.22; .14; .42; .00; .00; .01
-.17; .00; -.01; .31; .00; .01
-.36; -.46; .18; .16; .00; .46
.22; .10; -.01; .02; .00; -.11
.30; .21; .45; .00; .21; -.09
.26; .21; .55; .00; .00; -.06
.30; .21; -.01; .11; .00; -.14
-.36; -.35; .18; .11; .00; .01
-.01; .00; -.01; .29; .00; .01
->
-.01; .00; -.01; .29; .00; .01
.22; .14; .42; .00; .00; .01
-.17; .00; -.01; .31; .00; .01
-.36; -.46; .18; .16; .00; .46
.22; .10; -.01; .02; .00; -.11
.30; .21; .45; .00; .21; -.09
.26; .21; .55; .00; .00; -.06
.30; .21; -.01; .11; .00; -.14
-.36; -.35; .18; .11; .00; .01

-.15; -.16; -.09
.27; -.30; -.32
.01; -.20; -.59
->
.01; -.20; -.59
-.15; -.16; -.09
.27; -.30; -.32

.35; .29; .37; -.39; -.37; .07
-.24; .28; .22; -.56; -.35; .18
-.39; .49; -.31; .30; -.35; .48
-.37; .48; .16; -.37; -.08; .06
.21; -.08; .31; -.50; .17; .10
.03; -.30; -.21; -.38; .36; .39
.22; -.56; .36; -.35; -.19; -.32
.16; -.14; -.45; -.11; -.36; .63
.10; -.15; -.19; -.39; .18; .49
.57; .10; -.31; .38; -.25; -.19
->
.57; .10; -.31; .38; -.25; -.19
.35; .29; .37; -.39; -.37; .07
-.24; .28; .22; -.56; -.35; .18
-.39; .49; -.31; .30; -.35; .48
-.37; .48; .16; -.37; -.08; .06
.21; -.08; .31; -.50; .17; .10
.03; -.30; -.21; -.38; .36; .39
.22; -.56; .36; -.35; -.19; -.32
.16; -.14; -.45; -.11; -.36; .63
.10; -.15; -.19; -.39; .18; .49

.19; .25; -.10; -.46; .07; .06; -.59
.53; .31; -.16; -.42; -.19; .06; -.41
.16; .39; .06; -.27; -.16; -.24; -.37
-.19; .10; .18; .09; .01; -.22; -.04
-.12; -.01; .19; .36; -.17; -.22; .39
-.28; -.06; -.01; -.11; .36; .15; -.26
.24; -.07; -.16; -.03; -.05; .35; .11
.07; .01; .03; .04; -.05; .14; .02
.19; -.18; -.18; .03; .01; .49; .27
->
.19; -.18; -.18; .03; .01; .49; .27
.19; .25; -.10; -.46; .07; .06; -.59
.53; .31; -.16; -.42; -.19; .06; -.41
.16; .39; .06; -.27; -.16; -.24; -.37
-.19; .10; .18; .09; .01; -.22; -.04
-.12; -.01; .19; .36; -.17; -.22; .39
-.28; -.06; -.01; -.11; .36; .15; -.26
.24; -.07; -.16; -.03; -.05; .35; .11
.07; .01; .03; .04; -.05; .14; .02

.34; -.31
-.69; .61
.03; -.02
->
.03; -.02
.34; -.31
-.69; .61

.25; .11; -.20; -.62; -.12; -.25; .14; .03; -.02; .12; .10; .09; -.09; -.18; .45; .20
-.27; -.36; .21; .02; .22; .31; .15; -.31; .31; .12; .22; .05; .38; .15; -.26; -.27
-.14; .07; .12; .11; .02; .15; .07; .09; -.30; .09; .14; -.38; .02; -.38; -.26; .01
.09; -.38; .12; -.13; .04; .04; -.11; .12; -.23; .07; .04; -.03; .02; -.16; -.04; .10
-.26; .26; .28; .32; .28; .12; .21; -.01; -.37; .15; .27; -.48; .23; -.25; -.06; .17
->
-.26; .26; .28; .32; .28; .12; .21; -.01; -.37; .15; .27; -.48; .23; -.25; -.06; .17
.25; .11; -.20; -.62; -.12; -.25; .14; .03; -.02; .12; .10; .09; -.09; -.18; .45; .20
-.27; -.36; .21; .02; .22; .31; .15; -.31; .31; .12; .22; .05; .38; .15; -.26; -.27
-.14; .07; .12; .11; .02; .15; .07; .09; -.30; .09; .14; -.38; .02; -.38; -.26; .01
.09; -.38; .12; -.13; .04; .04; -.11; .12; -.23; .07; .04; -.03; .02; -.16; -.04; .10
---
.05; .28; -.09; .12; .21
.50; .20; -.22; .38; .27
-.24; -.40; -.06; -.34; -.18
.37; -.51; -.43; .39; .15
->
.05; .28
.50; .20

.44; .53; .14; .19; -.46
.09; .29; -.10; .23; -.29
-.04; .40; .32; .62; .47
->
.44; .53
.09; .29

.17; -.32; -.10; .28; .52
.18; -.39; -.57; .18; .32
.06; -.31; -.66; -.29; -.52
->
.17; -.32
.18; -.39

.27; .24
.16; .14
.54; .05
.08; -.01
->
.27; .24
.16; .14

.26; .36; .52
.62; .20; .34
.46; .37; .14
->
.26; .36
.62; .20

-.30; -.05
-.18; -.61
-.36; -.49
.00; -.47
->
-.30; -.05
-.18; -.61
